One vector is turned by the same rotation once a step. Each row is the vector after some number of steps, and that number follows the row.
The counts run from 0 to 1300.
[-14   7   0 -15  15 -19 -15   8   5   0 -11  15 -24  13 -11 -27 -19  -9
  -6  -4   7  45 -39  13  -8   0  -6   2  -7   6   7 -14  13  12   9  15
 -11   0  24   4 -16   9  -5 -15 -14 -24 -24  20   3   0   2 -11 -11  -3
   2 -20  14  18 -29 -17 -13  14   3   0 -13  -7 -36  -3   0]  1216
[-24  -7  -5 -27   6 -11   3  -9  19  22  -5  14 -14  14  -8 -32 -22   8
 -12  -1  24  34 -30  -3   3  10 -10  18  -7   6   7  -6  -2  15  14   7
   5  -4  -1  13 -14   3   3  -1  -6 -23   0   5  12   7   2 -13  14  -9
   9 -10  13  26 -23 -10 -23  28   5 -19 -24  -6 -29  -3  -3]  178
[  0   6 -21   0  20  -3  -3   7  15  -3   2  -2 -23   0 -13 -41 -12   7
 -34   4   6  38 -36  18  -8  -4  -9   2  -7  23  21   3   0   6  20   1
 -21  10  -6  -3 -15  20  -6   3  -4 -36   0  10  11  10   4 -19   8   0
   6 -16   0 -21  -3 -22  -9  20  21   4 -15 -18  -7   9  -7]  278
[ -9  14  -7 -18   9   3  -8  -4  18  17  -4  -4 -30  -1  -8 -49 -11  -1
 -14  12  20  42 -33  -1  -5   0  -5  13 -12   0   3 -31  -7   9  -2  15
   6 -10  -6  22 -12   6   7  -2  -7 -27  -4  13   0   6 -11 -16   3  -1
   4   1  -3  22 -18 -13 -13  12  23  -5 -10 -31 -25  11   7]  334
[-10   7  -1 -10  14 -14  -5 -12  20  14  -7   0 -22   6   2 -29 -23   0
  -2  -4   4  31 -29   0  -9   1 -14  14 -13 -14  14 -23   7  17  12  10
  10 -13 -10  14 -22  -5   5   6  -6 -32   2   9  -5   4 -13 -22   3   8
 -11 -11   4  38 -19 -27 -22  20  19  -7   1 -10 -35  -3   3]  43
[-14  -6   1 -29   6  -8  -6 -11  17  21  -7   7 -16   5  -8 -37 -23   0
 -20   2  22  33 -29   0  -1   5 -11  15 -12  -2   5 -17  -1  12  10  11
   0 -11  -2  13 -17   0   9  -5  -9 -24   0  12   0  11  -4 -14  18  -2
   2  -6   5  31 -19  -9 -19  20  11 -16 -15 -20 -36  -3   4]  393
[ -7   7 -13  -7  20  -3   7  -8  21  13   7 -11 -17  -5  -5 -40  -9   3
 -20  -1  13  24 -31   2  -1   4 -10  15 -12   9  23  -8  -5  17  19   3
   5   4 -21   9 -19   3   6  13   4 -40  21   0  11  15  -6 -29  23   0
   4 -10  -6   6   2 -15 -25  26  20  -8  -5  -9 -10   7  -5]  408
[ -6  19 -22 -11  14   0  -6   6   9  -6  -3   4 -31  10 -14 -34  -5   0
 -15  -4  12  45 -39  16  -3  -1   4   7  -8  25  21  -4   3   5   9   7
 -14  15  14  11 -15  14  -8  -2  -8 -29 -19   4  23   3   1 -13 -23  -9
   8 -18  10 -14 -14 -16 -12  16   9   7 -14  -8 -19   2  -2]  149
[-17  23  -3 -10  22 -12 -20  11  15   6  -5   6 -33  12  -8 -27  -6 -15
  -8  -3   9  40 -38   3  -2   3   4  17 -11   7   4 -23   9  18   2  14
  -7   6  18  12  -3   0  -9 -18 -17 -23 -16  14  16   7  -1  -8 -16  -6
  19  -3   8  19 -16  -5 -19   6  16   2 -19 -10 -28  -7  -8]  1275
[ -4   2  -7 -17   4   9  -6 -11  21   7 -12   1 -20   1 -12 -49 -10   7
 -36   6  17  32 -28  -3 -11   3  -9  21 -13   7  18 -20  -5   1  10   3
  -6  -4 -13  12  -8   1   3   0 -11 -33  -3   5   5  23  -2 -12  11  -1
   6  -1   4   5  -7 -13 -11  17  26 -13 -13 -33 -26  -3  -4]  273
[ -2  15  -6   2  21  -8 -18  -5  26  -1 -10  -4 -27  15  -4 -27  -8  -8
 -13 -10 -11  30 -28   2 -20   5  -7  20 -16   1  22 -24  14  13  11  -2
  -5   5  -1   5   0  -8 -12  -2 -15 -39  -3   5   4  21  -3 -12 -12   4
   2  -7  12  10   3 -22 -20   9  28  -1  -9 -16 -30 -11 -22]  778
[ -4   6 -14 -14  18   5  -9   1  34  12   1  -3 -24  10 -12 -44  -2   5
 -33  12   7  29 -28  -3  -3  12  -5  15 -15  16  14 -14  -6   9  11   7
  -8   7  -7   3  -1   3  -5  -1 -12 -34   2   7  18  25   0  -8  12  -6
  17  -7   6  -5   0  -8 -18  10  22 -10 -29 -21 -10   5 -22]  212
[-15   0 -14 -26  11 -16  -1   4  28  20   0   9 -25  24  -4 -29 -21   0
 -21   8  12  25 -26  -2   9  16  -2  15 -10   3  10  -2  -3  20  19  20
   0  -7  -3  -1 -20  -7   6  -5 -13 -30   3   9  18   6  -4 -15  14  -6
  13  -8   8  31 -22  -6 -20  17   9 -16 -25  -4 -15  -5  -4]  520
[ -4  19 -10  -4  17  -1 -11  -9  25   1  -7  -7 -30  10  -3 -32  -6  -5
 -15  -8  -1  27 -29  -4 -12   6  -3  25 -18   0  29 -25   6  11  12   2
   3   6 -10  13  -5 -15  -4   6 -12 -42  -2  -2  10  18 -11 -17 -12   3
   5  -3   6   8   1 -21 -21  14  29  -3  -5 -19 -29  -9 -13]  564
[-16   7  -4 -11  28 -21  -8  10   8  13   6   0 -17   5  -3 -24 -18 -12
   3 -13   9  39 -42  17  -2   4  -6  -4 -11   9   8  -2  15  22  17  13
  -9   9  28  10 -14  16  -7  -8  -4 -23  -6  16  11   2   2 -16   5  -5
   6 -26   6  13 -18  -7 -31  17  -3   2 -16   8 -28   0  -6]  1149
[ -5   8 -15  -9  20 -13   4   2   7  12  13 -13 -21 -12  -5 -35 -17   0
 -14   0  15  31 -40  15   0  -8  -7  -2 -12   7  18   0   2  15  24  15
  -6  -1  -5  10 -30  13   8  12   1 -32  16   8   4  -1 -10 -34  22  -2
  -4 -15 -14   7 -10 -17 -17  25  11   3  -2  -7 -16  12  13]  192
[  5  15 -25  -9  23 -16 -13  18  22   3   4  -6 -38  21 -10 -34  -6  -5
 -18   3  -4  31 -30  14  -1  14   4  -1 -18  13  22   3   3  10  21  20
 -20   6  16  -9 -23   0  -6  -3 -17 -33  -3  10  20   4 -13 -18  -4  -5
   6 -19   3  -8 -11 -11 -16   5  13   4 -14  -8  -9   3  -2]  645
[ -6 -11 -16 -13  17 -23   0   2  27   9   0   7 -18  26  -3 -26 -28   9
 -18  -2  -3  24 -24   4  -6  16 -18   2  -9   0  23  11   6  14  34   7
  -6  -4  -1 -11 -26   2   3   4  -9 -37   7   9   8   7  -4 -20  15   4
  -2 -23  11  16 -16 -22 -25  20   7 -11 -15   1 -21  -8 -11]  801
[-11 -14  -2 -29  11  -9  -2 -11  24  23  -3   5 -11  11  -8 -41 -20   7
 -22   2  21  31 -27  -1  -4  11 -14  11 -14   0   9 -12   0  11  19   6
   0 -10   1  11 -12   2   6  -1  -9 -24   3   7   4  17  -4 -12  24  -1
  -2 -12  13  27 -21  -7 -25  23   8 -22 -20 -17 -33  -2  -5]  392
[  1  -5  -8 -17   7  -8  -7  -6  26  16  -8   4 -21  11  -7 -41 -23   7
 -18  10   3  34 -23  -1 -10   7 -18   6 -14  -9  12 -18  -6   6  16  11
   5 -19 -11   5 -19   3   9   2  -7 -34   1  16  -7  10 -11 -14  13   9
 -10  -9   5  32 -20 -22 -15  12  24 -12  -9 -25 -23   2   1]  675
[-13  -9 -10 -12  12 -16  -1   2  29  14  -7  13 -21  18  -4 -27 -26  14
  -9  10   3  39 -28   0  -7  11 -16  10  -3  -3   4 -14  -3  18  15  12
   5 -15  -9   1 -14   8   1  -6  -6 -36  -7  17   7   0  -1  -8   5   1
   3 -12  14  34 -27 -28 -17  12  17  -6 -24 -11 -17   1 -11]  247
[ -3   4   7   1  25  -7 -10  -8  18  12   2 -11 -19 -12  -3 -40 -16 -10
 -20  -2   6  30 -35   3 -14  -6 -15  12 -17  -7  11 -27  10  18  10   3
  -1   0  -7  10  -3   4   0   1  -2 -33  14  12 -10  20  -5 -23  23   6
   1  -5  -6  19   2 -14 -20  18  25   0  -5 -23 -25   1  -9]  197
[ -2  11 -16 -14   7  -9 -17   2  24  -4 -15   7 -36  23 -14 -33 -15  -6
 -28   3  -1  30 -24  -4  -5   8   3  19 -18   5  20 -14   1   5  11  12
 -12  -2  -3  -6 -18 -14   0  -2 -26 -35 -13   8  15  16  -6 -10 -10  -1
   8  -2  11  15 -13 -17  -5  11  25  -8 -13 -21 -24 -15  -6]  154
[ -4   5 -24 -23  19 -11  -8   9  28  14   7  -2 -29  29  -7 -32  -7   2
 -16   2   6  30 -26   6   5  22   0   3 -18  13  18   4  -6  10  22  16
  -9   8  19   2 -17  -2  -1  -2 -15 -28  -6   1  25  12  -6  -9   0 -11
  12 -20  13  -2 -13  -4 -26   7   1 -14 -25  -5 -18   2  -9]  1279
[-16   6  -9 -20  13 -19  -6   7  23  15  -6  13 -27  20  -4 -26 -25  -3
 -13   8   8  33 -32  -4   8  10  -2  15  -8  -2   4 -12  -1  22  11  21
   2 -11  -7  -2 -19  -8   7  -9 -15 -30   0  16  16   4  -6 -13  11  -4
  13  -2   5  39 -24 -11 -16  12  12  -9 -23  -7 -18  -4   0]  521
[  2  -1  -4 -21  12  -9 -11   1  10  11  -1  -2 -25   3 -12 -45 -16   0
 -10   7   9  44 -31  16 -13   0 -13 -10 -17  -2   5 -14  -1   0  14  14
  -8  -9  19   9 -18  16   3  -4  -6 -24 -11  20 -10   2 -10 -12   5   4
 -12 -23   4  10 -25 -16 -16  10   8  -6  -9 -23 -30  11  10]  883
[-16  11 -14 -13   7   4  -2  -9  21   0 -14  10 -26   5 -13 -36  -9   7
 -33   2  20  35 -34  -5  -4   1  -2  32  -9  16  15 -16  -4   8   8   0
  -5   3 -18   9  -9   2  -2   2 -13 -32  -6   2  20  18   4 -11   4  -5
  17   3   8   2  -8 -15  -8  22  24 -10 -18 -21 -21  -8  -7]  700
[ -5 -10 -12 -12  15 -16   1  -7  31  15   0   0 -16  19   1 -30 -23  11
  -9  -3  -3  25 -24   2 -10  15 -21   4 -11  -8  21  -7   4  12  24   4
   8 -10  -9   4 -20   0   1  11  -2 -40   8   8  -1   9 -11 -20  15   7
  -9 -22   8  24 -17 -24 -29  17  13 -13 -11  -7 -26  -2  -8]  41
[-17   0 -13 -18  21 -19  -1  16  13  15   5   8 -21  13  -8 -28 -20   1
  -8   4  14  42 -40  13   6  10  -6  -4  -6  16   5   4  -2  19  17  21
  -8   2  17   1 -21  17  -1  -7  -5 -23  -6  16  19  -3   3 -15   9 -11
  12 -22   9  10 -26  -7 -22  16  -1  -2 -26   4 -16  10   1]  731
[-12  11 -16  -7  19   2  -5   2   8  -3  -3   2 -20  -6 -12 -41  -7  -1
 -22  -5  18  46 -42  17  -4  -8  -1  10  -8  29  18  -5   2   7  13   0
 -18  16   9  10  -8  22  -8  -2  -6 -30 -13   6  17   9   7 -16  -8  -6
  13 -16   6 -20  -7 -12 -15  23  13   8 -16 -13 -21   5  -4]  910
[ -3   4 -11  -8  22  -3  -5   9   7   7   5  -2 -21 -11 -14 -45 -11   2
 -25   7  14  45 -46  17  -5  -8  -8  -5  -7  16   7  -7  -2   5  13   9
 -20   4   4   5 -16  26  -2  -2  -2 -29  -1  18   3  10   1 -19  17  -3
   6 -18  -6 -10  -9 -12 -10  14  14   5 -17 -19 -10  16   0]  1038
